One turn moves each row of this set onto another row. After a few examples, where does it send each row asked below?
puru: [-28  28  20  11   8 -29 -20 -13   1 -45 -14 -10  -6]
bepok: [-19  36   4   8  34  -4 -13 -11 -10 -33  -7  -7   7]
vuv: [-22  29  14  11  18 -26 -22 -26   0 -44 -14  -3  -9]
tuk: [-19  34   7  -9   7   8  -6 -12  10 -22  -4  -1  12]
dig: [-15   8  -2  -1  37  -9  -4   5  29 -21 -18 -27  10]
Pazom: [-23  29  -9  -9   1 -12 -17 -23 -11 -33 -15  -8  -3]
gimor: [-25  23  10   7   5 -25 -24  -4  -4 -51  -8  -6  -3]
meki: [-12  -2 -16  12  -3 -35   5   0  27 -21 -34  -6 -12]
Nipa: [-22  41  -2  23  11 -42  -5  -4   2 -27 -18  -5  -8]
Demiz: [ 16   2  -2  30   8 -17  -1   6  17  -8 -21 -13   2]
did: [-20   0  18  -7   3   2   1 -12  13 -32  -2   0  11]
lagun: [-24  33  20   5  14 -28  -2  -5   6 -25  -8   8  16]
fon: [-18  23   4   8  16 -29 -22  -6   0 -53  -4   5   2]
vizus: [ 13   9   4  14  17 -17  -2  -9  27  -1 -21 -23   9]
nuna: [ 11  -1   0  18 -11 -13  -2  -9  13  -5 -29 -19  -5]
Puzu: [ -9  32 -14  12   8  13  -8 -12  -6 -30 -11   2 -13]
laru: [-10  -9  18  20  13 -11  11   0  28 -12 -32 -10  -1]
Lutar: [-16  33   7  26  -1 -20   6   9  11 -21 -11  15  -4]
pazor: [ -6 -13  -8  19   9   6  -1   7   8 -23 -32 -20 -14]
Tavak: [-16  26   3  12  19 -33 -20 -20   0 -48 -11   8  -8]
Mize: [-17  30  -5  11  30 -27  -2 -13  33 -25  -9 -28  -5]
vubet: [ -2  -3 -21  11   8 -26   1  -6  30 -16 -33 -12 -11]
mirem: [ -9  -9  -1 -12  17   7  -3 -21  14 -25 -26  -6   3]
reru: [ -6 -10  -2  -6  13   2  -1 -22  25 -15 -31 -12  -1]
Vofil: [ 12  -2   7   9  11   5  -5  -5  12  -8 -16 -19  13]
zib: [-12   3  12  38  12 -15   9   7  11 -35  -9   9  -8]
tobo: [-11  -4 -15  19   8   2  -2  -5   2 -30 -36 -21 -23]
Mopa: [-16  50   4  15  29 -14   0  -5  22 -17  -7  -4   4]
sozu: [-13  -1  17  27  26 -21  11   3  26 -20 -30  -2  -1]
bevut: [-17  23  -2  21  -3 -18  -6  -9 -19 -36 -19  11 -12]
banog: [-23  13  -5  -1 -19 -28  -1 -20  23 -28 -20 -16 -15]
davek: [ -4  -3 -11   9  34  -7  -3  10  28 -19 -22 -24   5]
gube: [-18  39 -12  13 -16 -15  -3 -11   6 -20 -22  -3 -19]
tok: [ -6  13 -17  24  27   5  -7 -14  -1 -41 -10 -18 -21]
venog: [ 17   2 -16  12  10  -1  -9 -13  10 -11 -23 -22  -3]

Vofil -> nuna
Mize -> tok
And these:
dig -> tobo
lagun -> Pazom
pazor -> laru
tuk -> gube
puru -> vuv

One turn moves each row of this set onto another row. After a few examples, where does it send each row asked below?
Gimoz: [ 31 -16 -14  15  28  16  -7  38 -19 -16   7   1 -11  14  -3 -10 -24 -21
 -17 -43 -37 -27 -17  -2  15 -10   4   9]
zurem: [-19  -3  -3  -6  -7  14 -16   0  17  19  -1 -27  -7   4   6 -13  -5 -21
  -7 -29 -23  12 -16  24  -5   4  -6  16]
kek: [ -5 -13  -6   9  -5  10  17  38  25  15  -6  -1 -33   5   2 -15  -7 -17
 -22 -45 -12 -17  -8  10  15   2 -20   7]
basun: [  7  -4 -15  32  17  -5 -24  28  11 -11  -8  -3 -16   8  15 -19  16  -1
 -11 -41  -5 -15 -28 -16 -10  -2  -2  19]
kol: [  5   3   2   4  18  20 -20  18 -36  30  13   5  13   0   2 -18   1 -30
 -18 -35 -19 -35 -16   7  14  17 -17  -2]
zugoz: [-13 -12 -16  -1   8  11 -24  17 -10  27 -10  -7   5 -17  -3  -8  -5 -25
 -43 -44 -11 -16   7   5  23  15   0  -9]
kod: [ -7  -8 -13   5  -5   4  -5  21  29   7 -16 -15 -14   2   8  -9  21 -12
 -17 -47 -11  13 -10  -7  -2   5  -8   4]
nal: [ 17 -19 -22  26  15   7  -4  13 -12   0  20   3 -11  15  -6 -24   0 -39
 -11 -38 -33 -31  -8  -4  10  14 -13  -8]
numu: [-16  -4 -12   9  24   8  -1  32  -3  15 -10   9  12  21 -10   7   8  -7
 -10 -44 -14 -17  -9 -18  23  12  14 -17]
Rar: [-19 -11 -21  22   2  16  11  17 -17   7  -4 -13 -11 -13  12 -20   0   8
 -33 -38   2  -8   0  12   1 -14   7  32]
leb: [  6 -12  -7   5  20  27  -5  17  10  10 -28 -11   5  -6  -2  -2   1  -6
  24 -39 -14 -11  -6  13  27   3   4   0]
tefa: [ -3  -7  -8   7  18  12  33  26  -5   4   2  -7  16   3  -1  -7   6 -14
 -50 -34 -16  -5 -34  -2   4 -11  -2   5]
lozek: [-16  -4 -24  14   9  25 -26  24 -24 -15   5 -10   3  -7 -16 -20   6  -4
   8 -42  -8  -4 -32  15  17  -5  13  16]
podo: [ -9 -17  20   2   3  23 -25  10 -16   3 -21 -18  10 -15 -16  -7 -16  -8
 -12 -22  -1  -5 -25   3  13  -7   5   8]
zotu: [-11 -22 -28   9   4  -2 -14   0 -21   1  21  -6  -7  26   9 -14  -9 -19
 -19 -30  -2   1 -10 -16  -3  27  17   9]
Bomi: [ 19 -10   2   0   9   2  23  18 -14   2 -30  -8 -11   0   9 -13 -30 -10
 -22 -38 -11 -13  14  -5   6   1   1   5]
kazol: [ 11 -20   4  -8  24   6 -32  15 -11   2   2  13 -19  25   6  -5   5 -23
  -7 -59 -28   0 -20  -7  23  17   6   8]
Nud: [ -4 -10  -5   7   1  -1  35   8  -2   8 -14 -13 -23  -1   9   1   7 -12
  18 -39 -11 -16 -31   5  13  -4   3   3]
duf: [  9  -5 -20   9  13   4  -5  15   8  10   0  -1   6  29  -1   8  -3 -26
  -6 -42 -21  11 -21 -22  20  -6  20 -18]
vekiz: [  3 -30 -11   4  10  20   4  12  10 -31  -4 -11 -28  14  -4 -24 -19 -23
 -18 -24 -21  -1 -20   1  13  -6   7   9]
zas: [-23   5 -18   0   6   5 -13  15 -20  24  11  -2 -10 -10 -24  -6  -7  14
  -7 -42 -21  -1   5   0  15 -16   6   6]
Dorik: [  8   3  10  -4   8  27  -8  31  -8   4 -15  -8   9  -5   9   8  16  -6
 -17 -57 -21   4 -13   6   1   2 -26   1]
Nir: [ 13 -18  -1 -19  14   5  -3  49 -23   8  -4  -8   0  14  10   7 -18 -24
 -20 -44 -10 -14 -21   5  34  -9   7  -4]
Pufis: [  4  -8   3   5  15  17  -5  36 -20  12  14   2 -10  12  -7 -21   0   4
 -53 -42 -29 -13 -19  19  10   6 -10  34]
zegib: [  1 -11  -6   9   1   6  34  21 -17  14 -21  -7  -6  13   0 -14 -13 -15
  -3 -41 -13 -37 -37   7  22   5  21  10]
devid: [ -2 -32  13   0  -7  -9 -15   1 -16  27   7 -22 -12   6   4   6 -14 -24
 -25 -26 -15 -16 -20 -18   2   5  -2   1]
rom: [-10 -17  -5  -8  10   1   5  -4 -24  15   2  -3  -2 -24 -10 -21 -17 -32
 -12 -63 -32 -17 -21  13  16  -5  -2   2]
Gok: [  6  -7 -10   7  -5 -17 -24  23 -18  13   6 -18 -10   9   5 -15 -19 -17
  25 -33 -13 -32 -32   3   7  -6   5   5]
virul: [  2  10 -15  28  -2  16 -13   8   2  10 -13 -12   3  -4 -23 -10   4  -1
 -13 -12 -15 -11 -12 -12  -7  16  -8  -5]
Rimu: [ -2 -17  -7   5  -4  15 -16  42   0   8   9  -7 -28   0  -1   2  17 -15
 -18 -48 -26 -25 -45  -3  17 -20 -18   8]
duka: [ 17  -2 -24  13  13   8   1  29 -37 -21 -14 -12 -14 -14  -2 -11  -8  -5
  -2 -60 -31 -21  -7  -5   8 -13  -1   3]
vak: [ 17  -7  -3  11   3 -13 -22  -5  -7  16 -16  -5 -17  -9  -6 -25  -5 -19
 -21 -37 -19 -26 -44  -1   5  23   5  18]
zose: [ 10 -10  -2  10   3  26   7  17 -58   9  18  -8  18   5  -2  -6   0 -14
  -2 -37 -17 -11 -13  -1   4   0  -6   8]
Ludot: [  5  -1 -18   5  -5  16 -20  12 -19  11   5  -1   1   1 -29 -16 -33  -2
 -21 -45 -38  -9   2   4  19 -15   2  -3]
mogov: [  3 -26 -34   8  -6   0 -12  -5   4  -6  12 -20 -12  15  -4 -14 -23 -11
   1 -30 -25  -5 -14   1  -5  -9  16  12]
pilu: [-18  -5  16   0  -1  21  11  20 -33   5 -12 -16   1 -11   6  -3  10  -3
 -16 -40   6   6 -16  17  16   3 -10   7]
badot: [ -7 -12   9   2  17   6 -12   4 -17   6 -14  -3 -12 -16  -5 -18  19 -10
 -15 -30 -10 -20 -33  -5  -6  34  -7  22]
mato: [  5  10 -30  12  25   4  -4  20   5  11  -1   4  14  18  15 -30   4 -11
 -18 -45  -8 -10   2  18   8  19  12   4]
duga: [-18 -11 -15   9   8  25  -9  19  18  13  29  12  -9  14   4  -4  -9 -19
  -6 -44 -14   2 -14  11  33 -13   3  10]
kino: [-14 -10  -3  16  -5   8 -23  13 -21 -16  21   7 -19  -1 -19 -12 -20 -22
 -37 -48 -18   4 -23 -17   5  -4  -8   6]
sirut: [ 12   5 -10   1  16   3 -17  28  -7  34  14  -9  18  16  20  -8  23 -19
 -21 -42 -30 -22 -28  17   8  -9  -1  12]
nele: [ 17  -2  -6  -2  13  -2 -12  25  -5   4   8   7 -29   0  -4  -9   4  12
 -45 -42 -19   9 -31   4  10 -13  -1  32]
tun: [ 16  -2  -7   4  -9  -7  13  25 -32   6   0 -15 -20   1  -4 -23   2 -13
 -37 -44 -34 -27 -20   2 -15   4 -20  10]
gil: [ 20 -12  -5  -4  17   4   4  11 -22  14 -21 -27  13  18  11  -8  19  -5
 -14 -21 -17 -18 -22   7  -6  24   9   8]
kuvas: [ 12  -1  -9   9 -11  20   4  25 -12   7   4  -9 -33  28   1  -7  -7  10
  13 -28 -23  -9  -9  17  15  -2   3  25]

Rimu -> Bomi
zose -> zurem
duka -> podo
And these:
kuvas -> rom
mogov -> kol
badot -> duf
nele -> zegib
duga -> tun
basun -> Nir

